Each row of this table is followed by its label. One hidden rule gives the labels. It looks at one to three of the table's principal directions, none of them among the few with the most spread.
[ 36 -25  31 -12 -19  40  49  10  -4 -33  -8 -34 -24  17 -11 -39  54   3
   1 -28   9 -27  26  11   3 -38  32   4  -7  10  -5  11 -11 -17 -14  10
 -13  27  15  -5 -23  -9 -25   1 -33 -17   6 -39  18  -3 -13  -9 -19  -1
  14 -20 -20  34] crow
[ -7  14 -12  27 -13  -2 -29   4  -6  26 -22  10   0  12 -17  15   1  16
  10  19  28  22 -22 -13 -48  -2 -20  -6  16  10  21   8   8  33  24 -11
  -9  -6  24   5  -5 -29  36  -6  36  23 -23  27  -9   3  -3   8  -5 -16
 -21  11  -1  25] jam
[ -3  24 -51   2   3 -61 -55 -30 -38  16  47  41  34 -49  30  15 -32   6
  22  38   5  37 -31  -1  -7  22 -46  -9  -1   0  48  29 -48   6  15   2
  10 -16   0   2 -29   7  28   5  54  18   7  43 -16  -8  54 -32   9   6
  -2  52  17 -17] goat
[-12  -3   2 -41   3 -69 -26   9   2  22  17  24  -5  -6 -23 -41  36 -54
 -23  41 -49  -9 -10 -30  10  38 -42 -14 -16  24  42  32 -38 -31 -27  -2
  21 -49  46 -64 -32  20 -42 -39  32  23 -57  42  -2 -23  78 -56  40   4
 -65  51  56  13] jam
[-58  40 -61 -14  45 -34 -27   1 -13 -15  55  27  24 -30  20   6 -45  61
 -26  48  -1  -1 -55  20  19  51  22 -30  19  27  50  -9 -21 -40  10  -6
  24 -22  24 -30 -43  52 -26 -27  30 -41 -34  61 -40  42  80 -11  77   9
  23 -44  16  12] crow
[ 31   2  24  -3  -4 -35  63   3  -2 -26  -6 -14   5  16   0 -17  40 -16
 -14  -9 -36 -55  12 -18  22 -49  15 -33   5  13   8  19 -31 -26 -64  26
  -3  -1  -5  -7   2   3 -47 -24 -11  -2  -4   0  22  18  16  -4   1 -12
 -22   2  17   1] jam
[ -9  -4 -13  51  21  28 -49 -16  16 -11 -28   0  -4 -32   9  21 -12   9
   2   0  14  24 -34 -15 -40  -4  34  -5  11 -21   3  10   4  42  46 -66
  19 -29   1  -6  17   8  52  25  30   3  35  -7 -37  13 -51  28   0 -16
 -21 -52 -37  14] crow
[ 53 -26  16  26  -5   2  23 -29 -11 -42 -13 -13 -11 -16  18 -14  32 -16
 -14 -17   0 -31  -6 -21  -9 -36  22   1 -26 -13  13  49 -38  13 -17 -38
 -14  -6   4  16  -5  -1  16   5  13   6  36  -5   6  15 -33  13 -27  -4
 -35 -10 -35   8] goat
[  1 -40 -10 -21  -2  21  18  -4  11  15   1  -7   0   9   1 -22  24  25
  20 -29   7  -7  -5  18 -33 -29  11   6  -5 -10 -23  11 -10   5   8  -1
  -2  13  -5  15 -21 -15   2  25 -21   7  21 -11  10 -19 -10 -24   5  22
  28  14  -9 -12] jam
[-20   1  -9 -29  15  21 -34   7 -13  15  26  -3 -19  -9 -21 -15   7 -21
  -4   8   2  22  27   7  25  51   8   9   4  20  18 -30  10 -19   8  11
   7  -6  14 -45 -21  19  -4  -2   1 -35 -24  -8 -11  -7  38  -3  -2   8
  -1 -15  18  31] soap
[  5   7   4   0 -23 -22   8 -10 -31  19   2 -10  16  15   3  10 -26   1
   5   6   4  -6  23  -6  38 -19 -21  -1  -2  -8 -22  -4  10   6 -17  51
  -4  25 -38  41  23 -11 -10  12   2  -5  10 -29  23   0  -2  22 -29   7
  12  27   6 -17] crow
[ 23 -20   7  -7 -27  -8  13   8 -17   2 -13 -16 -16  27  -1  -8  30 -16
 -12   1   1 -10   3 -14  -6 -12  -1   2   8  12  13   9   4   0 -28  -2
  -9  -8   7   7   1 -15 -11 -19  11  10 -31   5  15  -3  -2 -11   0 -12
 -24  -1   4  -1] crow
[ 13 -46  -5   8   0  15 -34  -3  27 -14  19   3 -17 -12   8 -30  38  -3
  -4   5  12  21 -39  -2 -78  11  17  29 -14 -22  37  32 -11  22  59 -91
   5 -30  49 -27 -10 -15  40 -10  17  28 -18  34 -19 -25  -2 -46  33  -1
 -30   3 -11  11] goat
[-30  38 -13 -14  -7  -7   1   2 -37  19  18   3  21   5  -9  13 -33  20
   5  15  19   0  24  10  41  13 -14 -17   7  25  -5 -23   7 -10  -7  59
  -4  33  -6   8 -11  -8 -28  10   9 -32  -8 -20  14  22  33  15 -12   8
  30   8   5   6] jam
[ 21 -12   8  15   6  11  -3 -21   6   8  -9 -14  -7   1  18  51 -12 -24
  10 -25  13   7  12  -7  15 -17  -8  31  11  -8 -15 -12  29  24  -7  -5
 -18   0 -49  33  43  -8  21  14 -11  23  24 -21   8 -18 -51  29 -33 -20
  -3   9  -8 -42] soap
[-38  52 -38   0  39 -30 -36 -16   2   1  -3  42  15 -41  26  55 -48  28
   4  32 -10  19 -47  -4  -1  34 -17 -15  19  10  17 -13  -7  -5   6  -8
  30 -34 -18 -10 -13  35   6  15  20  11  20  33 -37  20   1   7  52   1
   9 -14  13 -23] jam
[ 38 -38  26 -15  -2  40  66   8  -3 -44  -1 -43 -23  15  -4 -45  62   6
 -16 -32 -12 -49  18  12   3 -45  62   0  -2   1  -5  -6  -7 -24 -33  -4
  -7  12   1   4  -8   5 -25   3 -43 -24   4 -30   5   1 -18  -5   1   5
  21 -42  -9  19] jam
[  4 -20  33 -41   7 -17  39  22  33  17   3 -12 -24  34 -14 -18  55 -10
  28 -17 -12  -7   7   4   0 -25 -29  22  20  26   5  -6  -1 -18 -21  40
 -19  20   2 -27 -15 -26 -41 -43 -50  46 -21   8  19 -51  35 -38  16 -26
 -24  56  55   6] crow
[ -7 -13   5 -16 -29 -13  42  24  -4  -8 -38  -3 -14  51  -6 -40  -8  61
 -21   9 -37 -23 -36   0 -24 -19   4  -3  -3 -31 -18   2  15 -29 -31  34
  15   7  10  30 -20  11   6 -26 -14 -10 -28  29 -10  18   3  21  40  29
  12 -15  13  23] crow
[ 17 -24   2   6 -34   4   3  -1  -9  12 -11  -6  -1  21  23  -7 -29  11
  15 -20  19  32  -2   8  -9  -7 -13  27  -3 -30 -33   1  22  21  10   5
  -9  16 -33  45  20 -17  31   2 -15   7  19 -13   8 -19 -24   4 -22  15
  13   8 -12 -24] crow
[  5  -1  12  -3 -10  10  -1  -2   4  -3 -27   1 -15   1  -9   7  16 -10
   5  -5 -12   1  -1 -18 -22  -8  -7   7  -1  -5   0  -2  13   7  -5  -4
  12  -8   2  -4   1  -7  14  19   0  13   1 -15  -4  -5 -28  10   4  -3
 -10   2   0   4] soap
[ 17 -12   6  -7  -5 -30  40 -23  -4 -18  -6  12   1  14  20   7   4  20
 -28  11 -28 -41 -40 -18 -28 -49   3  20 -18 -32   9  24  -1  -9 -24 -13
   4 -10  -5  35   8 -11   7   9   7  25  -5  16  -7  13 -23   5  33  23
 -11  33   9 -26] goat
[ -5   3 -32   4  -1 -61 -34 -18   9  37   3  39  31 -15  23  20 -25   7
  30  23  -6  35 -36 -17 -57   4 -57  -3   1 -30   3  19 -10  26  18 -11
  17 -29 -17  19   8 -12  41   8  22  55  10  53  -7 -32   8 -36  37   5
  -4  56  29 -45] soap
[ 10 -22  13  -9  -5  55  -4   6   3 -32  -8 -21 -38  -4 -29 -39  67 -17
 -38 -14   5 -33  -4  -3  -9  13  50  -5 -15  35  36  23 -17 -11   3 -62
   4 -29  63 -54 -40  17 -25   5  15 -31 -29 -25  -5  20  -7  -4  -2   8
 -24 -47 -35  48] jam
[-27 -23 -12 -30  -9   3  12  40  20  32  18   2 -10  44 -30 -51  37  39
  20   1  19  18 -11  20 -58  -3  -4  -3  17  19  15  -1   3  -7  23  17
 -10  23  48 -28 -43 -40  -9 -38 -13   7 -56  40   5 -20  65 -50  33   1
   1  21  30  42] jam
[  2 -15 -10   9   8 -18 -14 -10  -5  12  -4  -4   2  -5  -8 -15  19 -13
 -11   8  -9 -19 -14 -16   1  -6   6 -18   1   7  14  28 -26   7  -9 -17
   1 -22  13  -7  -9   7  -6  -7  28   4  -4  13   1   2  14   0  -5  -3
 -32   4   0   9] crow
[ 67 -34  12  30 -42   9  21 -13 -10 -33 -24 -16  -1  -2  14 -18  38 -11
 -10 -16  -2 -21 -17 -11 -48 -51  19   0 -17 -28   6  39 -16  22  -8 -55
   0 -23   3  40  15 -10  33  22  13  23   8  -7   1  -7 -57 -14 -13   5
   2  -8 -33 -15] soap
[ 25   1  27   6 -27   9  39  18   0  -2 -22 -24  11  18 -20 -15  21 -29
  17 -26 -15 -21  52  -2  27 -36   7 -30   9   4 -33  -1  -2 -10 -32  47
  -4  29  -9   4  14 -12 -35   5 -23 -16   6 -45  39  -5  -8   2 -40 -16
  20  -5  -8   4] goat
[-50  38   7 -31  19  38   5  26 -15   0  -2 -13 -28  22 -29   5 -34  18
 -34  17  -4 -15  28  21  87  57  17   7   7  34 -13 -63  48 -49 -20  57
  -1  22   3 -17 -13  42 -46 -15 -26 -67 -34 -24  -9  33  21  60  -2  12
  27 -50   8  40] jam
[ -7   3 -18   9  -2  -9 -41  -2  -9  26  12  20  19 -13  -3 -11 -34 -34
 -23  28 -10  20  -3  -3  -8  54   3   0 -10 -24  -4 -14  17  10  29 -38
  13 -33   8   3  27   9  22  13  26 -15 -23  20 -10  -2  11 -11   9  31
   5  -1   6 -19] crow
[ 15  -7   0  12  -6  -4  22  -5   2 -28 -23   7   2  -4  26  -7 -19  35
 -12  -4 -10  -5 -34   5 -21 -12  12   1 -15 -28 -17  14 -11   3  -4 -20
   9  -7 -15  35  -2  16  24   6  -6   7  29  18 -19  18 -33   2  24  23
  11 -26 -17 -11] crow
[-30  -6 -16 -25  24  -8 -24   9  18  38  10  14   0  -4 -11 -12  12  -3
  35   6  -3  23   4   6 -18  32 -27  -2  12   7  -1 -12  -8  -2  19  16
  -1   4  16 -31 -26 -10  -4 -12 -12  17   1  28   8 -34  40 -28  18  -7
  -3  33  30   4] goat
[  0  26   8   0 -14  24   3  12 -15  32 -20 -14   7  16 -17  45  -5 -33
  29 -18   3  11  57  -1  25   2  -4 -12  41  19 -23 -57  38  13 -15  54
  -9  29 -34   7  33 -30 -11  23 -13 -12   2 -41  35   0 -20  26 -38 -22
  25   1  10 -21] goat
[ 21 -20  -1   2 -14 -32 -15   2  26 -19  35  25   1  -9   8 -33  49   7
   6  18  -5  18 -56  -4 -91 -24 -13  14 -11 -14  66  52 -39   5  40 -64
  10 -29  59 -39 -25 -25  28 -28  24  53 -38  53 -22 -28  36 -77  48  -3
 -35  51  21  13] jam
[-19  25   3   7  10   9  -7   8  -9   8  -6 -15   1   2 -25  18   5 -18
   5 -11   9 -11  42  -8  50  14  -2 -32  14  42   4  -6 -13  -5 -24  39
 -17  19  13 -35 -12   3 -32 -18  15 -30   1 -18  26  27  20  35 -44 -33
 -20 -16 -13  27] soap
[-28  10  -8 -10  45 -38 -22  -5  21 -16  24  25 -21  -9  16  22 -15   7
 -33  33 -22  -6 -46  -5  23  32 -24  28 -14   7  45  15 -12 -30 -12 -22
  -6 -29  23 -32 -15  35  -4 -58  16  24 -26  63 -31   9  31  12  32 -14
 -56  20  22   2] jam
[  62  -50   31   48  -25   31   40    2   42  -63  -39   -5  -15    6
   27  -43   44   15  -16  -32    3    6  -60  -11 -127  -60   62   20
  -16  -60    2   37    1   40   38 -124    9  -38   23   13   28  -26
   75    6  -13   35   16   19  -40    0  -76  -34   39   12  -20  -51
  -34    4] jam
[-33  43 -33  -9   1 -53  -3 -19 -21  11  30  34  20   6  32  51 -68  66
   3  32  16   8 -43  10  22 -17 -51  15   0   1  14   3  11 -12 -12  45
   0  14 -34  45  -3   2   0  -6  14  18  -7  22 -16  14  20  23  16  11
  20  49  17 -31] soap
[  1  26   6   4 -24  49 -26   8 -14  26 -28   4  -8  -2 -19  30 -32 -20
  34 -13  18  44  50  10  12  46 -24  12   8   1 -33 -47  42  23  25  39
  -6  36 -23  20   9 -18  31  40 -14 -15  17 -37  21  -5 -34  33 -47   5
  36  -2 -15   2] crow
[ 20 -16  21  -3 -20   8  32  28  25   8 -20 -16  -6  35 -28 -34  47 -15
  -2 -17 -26 -27   1   3  -9 -34  24 -20  24  13  -3  13  -4 -19 -14   7
   4  -5  21 -21  -6  -4 -39 -19 -18  -1 -37 -10  20 -11  13 -22   0  -4
   0  -1  10  18] goat
[  4  -6 -19  15 -17  21 -51 -24 -23  -4  14  -6  -3 -25  15  27 -11   9
   1   1  36  23 -19   2  -9  17   1  18  -2   6  26  10   1  36  39 -40
   5  -9  -5  16   1  -3  30  33  37   3   8 -20  -9   3 -25   6 -10   2
   3  -8 -31 -11] crow
[  9   4 -16  10   0  -5 -27 -30  -6  -5   0  27  14 -34  28  30 -24   0
   5  17  -1  15 -30  -7 -42  12 -20  25 -18 -38   6   2   7  21  30 -44
  10 -21  -6  31  14  -6  49  40  17  31  22  16 -16 -12 -41  -6  21  16
  18  26 -10 -43] jam
[-30  56 -31  11   2 -25 -65 -18 -33  20  13  21  14 -27   8  69 -47  21
  11  38  33  30 -21  -1  32  32 -50  -4  16  39  37  -1  -8  16  17  20
   1  -3  -8   4 -13  10   4   5  53  15  -3   7 -11  14  13  19  -7 -21
  -3  22  -1  -6] crow
[ 30 -43  21  -5 -18 -13  23  10  11  15 -10  -9   0  16 -23 -58  59 -33
  18 -12 -25 -20  25  -9 -29 -42 -14 -10 -21 -21 -15  35 -32   0 -16   8
 -11   8  26  -5  -7 -31  -3 -11 -10  27   2   2  29 -39  11 -36 -26  -1
 -22  54  10  11] jam
[ 35 -34   8  11 -36   4  15 -12  -9  -4   4  -9   3  17  12 -14  14  22
  11  -8  18   4 -14   4 -52 -55  -5  31 -17 -41  -3  23   4  24  21 -15
 -11  15  -3  47  13 -39  42  16  -1  29   6  -7   2 -24 -31 -14 -11  13
  14  39 -10 -11] jam
[ -5 -35  -3  -7  18  45  -2  -5   5 -12   2 -13   1 -24   1 -36  18   5
   2 -17   9  -1   8  14 -32  20  42   2 -19 -22 -24 -12  -8  15  36 -46
   6  -1  14  -5  -8   0  18  35 -16 -19  39 -12  -8  -6 -22 -20  18  23
  25 -36 -23   2] jam
[ 26 -12  23   0 -33  49  20  25  -1   8 -32 -24  -8  24 -25 -32  10 -30
   5 -19 -10   2  52   8  -1  13  25  -6   5 -20 -48 -40  43  -2   2  14
   6  11 -11  16  27  -4   2  25 -41 -34  -7 -38  23 -15 -32   7 -23  17
  47 -36  -8   5] jam
Which label does each new row get?
[ 49 -38  14  38 -68  71  59  11 -16 -36 -32 -38  -1  41   1 -43  -3  65
   1 -42  22 -13   1  29 -48 -85  59   8 -11 -60 -50   5  35  16  16  -2
  -3  46 -15  89  20 -25  51  43 -30 -36  14 -54   1  13 -76  34 -41  34
  81 -50 -65  19] >> soap
[  0  44  16  11 -12 -24  31   0 -15  15 -29  -1  28  12  -4  33 -31 -13
  10   6 -28 -26  30 -14  46 -30 -14 -29  20  -7 -40 -32  25  -4 -38  65
   9  19 -51  37  47  -7 -32  24 -16  -5  18 -39  26  10 -22  40 -22  -5
  27  15  16 -32] >> goat
[ 35 -23   1  24   1  -5   4  -7  27 -34  34  -5  -1 -10  11 -10  42   9
   5  -4  14  -6 -32   7 -41 -48  11  10  -3  -1  49  51 -33   1  23 -48
 -10  -7  30 -11 -11  -7  12 -24   8  32 -17  25  -8 -18   9 -36   4 -27
 -14  17 -11  14] >> soap
[ 12 -12  -2  24   5  10 -20 -25 -13  -6   3 -11  -1 -11  13  24 -19 -11
 -10  -5  11   1   0  -8  17  -3   7  23  -7 -17   3  10   6  14   7 -16
 -13   1 -11  21  19   5  28   7  20  -6  16 -11  -2   5 -26  36 -33  -8
 -10  -3 -25  -7] >> goat
[ -3  17  14  -3   7   1   4   3  -3  -9   4  -5  11 -21 -14 -12   7 -45
  -1   4 -23 -26  58  -7  48  17  -1 -31 -22   1 -24 -12 -10 -14 -21  18
   7   6   0 -18  16  11 -37  15 -12 -26  22 -33  28   5   0   9 -29  -3
   5  -3  -7  -5] >> soap
[-41  -2   3  -6  10  19  27  29  22  -8 -26  -5 -11  35 -22 -25  27  74
  -7  -3   6 -15 -37   8 -57 -34  27 -15   9   4   2  -4   0  -8   3  -5
   2   2  48 -30 -32 -11   2 -26  -6  -2 -15  21 -29  24   5   2  41  -1
  -3 -28   2  48] >> soap
[ 25  -2  -1  18  14   1 -27 -36  -8  23   7 -15  12 -30  24  60 -14 -37
  34 -25  22  23  16  -4  32 -12 -12  21  30   7  -8 -17   8  40   9   3
 -10  -2 -73  30  43  -4  16  37  -5  27  49 -40   7 -36 -37  11 -40 -24
   8  20   5 -51] >> crow
[ -7  -9 -24   5  20   7  -7 -15  -5 -10  52 -11   3  -9  12  17  20  32
   9 -12  51   0 -23  15  -6 -26  17   8  19  40  54  23 -24   8  18 -18
 -25  15  18 -16 -28 -16  -8 -16  22   1 -12   7  -5   6  34 -13  -5 -29
  -7   4 -13  15] >> jam
[-12  -4  12  -1  48  28 -25 -12  22  10 -11 -10 -13 -25  -4  38   4 -53
   7 -15   0   1  37 -10  32  48  -1  14   1  11 -18 -30  10  14   7 -16
 -15  -5 -13 -24  21   9  -4   9 -14   5  37 -11  14 -11 -30  22 -17 -27
 -23 -11  -5 -19] >> crow
[ 43  12  61   3 -14  54  75  32   3 -42 -66 -50 -22  16 -31 -11  54 -62
 -14 -39 -39 -63  79 -10  62 -19  56 -45  18  30 -44 -37  12 -28 -70  31
  -1  14 -12 -13  24  14 -71  13 -52 -42  14 -73  41  24 -54  30 -36 -26
  14 -80 -22  15] >> crow
[  8  -5  45 -32 -13  -7  59  19 -16 -14 -23 -31 -30  49 -23 -34  10  11
 -29  -9 -39 -41  19  -3  71 -13   6   9  -3  11 -15  -8   2 -49 -64  82
  -9  31  -9   2 -20  27 -43 -41 -32 -31 -20 -18  12  19  25  41 -10  11
 -15  -8  26  44] >> crow
[-21   9 -26   7 -23 -24 -59  29   4  59  31  20   9  23 -33 -12   7 -12
  28  21  23  52   0   5 -27  26 -37 -17  30  33  47  23 -16  11  41  18
 -12  10  54 -50 -29 -37   2 -51  47   8 -69  42  20 -14  88 -38 -19 -24
 -35  51  22  39] >> goat
[ 10  -6  46 -20 -32  -5  86  18  -9  17 -39 -47  -3  75   2  20 -13  21
  26 -46   5 -26  56   5  68 -63 -25  10  21   3 -77 -33  39  -9 -70 122
 -35  75 -75  61  36 -30 -48 -20 -68   4  28 -57  56  -9 -29  44 -45 -19
  25  20  15 -28] >> jam
[  3  21  -9  -4 -14 -45 -17   5 -10  12  -5  24   5  -1  -5  -1  -5 -28
 -16  37 -31   0 -12 -20   4  21 -27 -18   1   6  22  10  -6 -14 -21   2
  18 -34  10  -9   0  13 -12 -13  28  11 -40  30  -2   1  26 -14  19   4
 -22  18  26  -6] >> jam
[-15   9   5 -14  18  -6 -26 -13 -15  21  -1  -2 -13 -17 -13  16   7 -38
  11  -5  10   3  31 -15  51  32 -36   1  -7  40   6   2 -18   8 -19  25
 -18   6  -2 -25 -18   2 -19  -4  14   6  19 -17  17  -6  16  17 -40 -18
 -42  27   4   7] >> jam
[  3  -2 -11 -10   7 -15 -24 -23   5 -27  53  18   6 -30  37  28 -23   0
 -14   6  12  19 -29  10   2  25 -16  41 -22  -5  35  16  -8  -6  22 -43
   1 -17   0  -5   0  18  13  -3  14  16  -7  18 -19  -7   7 -29  27   6
   2  19  -4 -37] >> soap
[  7  -7  -9  18  -8  10 -25  -6  16  16  -9  20  13 -18   5   2  -7 -17
  28  -4   5  32  -2  -2 -53   3  -9   4  -4 -31 -15   2   9  32  41 -35
  10  -8  -2   9  18 -25  41  33   2  22  21   0  -1 -24 -27 -20  -3   7
  12  18 -10 -22] >> jam
[-32 -15 -17 -15  12  23 -55  -2   3   5  21  -5 -15 -22 -19  -8  39 -12
 -18   3  29   4 -21  -4  -7  36  22  -6   4  56  51  30 -28   9  35 -58
   9 -30  60 -70 -46   6 -31   0  50 -10 -32 -10  -9   9  32 -33  20 -11
 -39 -21 -21  30] >> crow
[-16  -4  -6   0   1  -9  -7  -3  25  17  -1  17   9  11   8  24 -13  25
  17  -1   8  15 -24   1 -47 -12 -27  20  -2 -22  -6   2  15  17  24 -10
  -3   2  -1  12  11 -24  27   1  -2  37   3  23  -2 -15 -15  -8  20  -1
   4  38   7 -27] >> soap
[ 30   0 -26  38 -24 -17 -23 -27  -6 -38  23  33  34 -45  44  -2 -37  29
   9  16  -1  22 -43  10 -52 -19  -9   4 -36 -64  11  48 -31  16  44 -52
  21  -9   3  42   3   4  63  32  28  16  33  21 -20   1 -26 -20   6  25
  34  17 -40 -28] >> jam
[  2 -11  13  -2  -9  43  25   2  13   6 -35 -26 -10  25   9  39   4  43
  37 -40  34  13  -3  13 -31 -35   5  24  31  -1 -34 -35  39  30  14  15
 -11  29 -41  37  17 -31  18  27 -41  25  34 -33   5 -17 -64  13   5 -15
  39 -13  -7 -23] >> jam
[ -5  24  21 -14   1  16  41   6  -8  -8 -11 -22 -16  28   3  45 -23  14
  -1 -19  12 -18  25  10  73 -10  -3  16  22  33 -19 -33  35 -20 -39  67
 -22  44 -42  25   9   3 -43  -9 -34 -15   1 -38  20  17 -15  49 -22 -21
  18 -14   0  -6] >> goat
[ -6  30   6  14  11  11  11 -22 -12 -23 -27  -9   3 -13  23  65 -32  22
  -3 -20  14 -14  -4  -5  38 -17  -1   2   5  11 -17 -14   9  11 -28  10
  -4   2 -46  27  19  19   0  25  -2   0  51 -36  -9  30 -60  55 -17 -13
  11 -29 -26 -29] >> soap
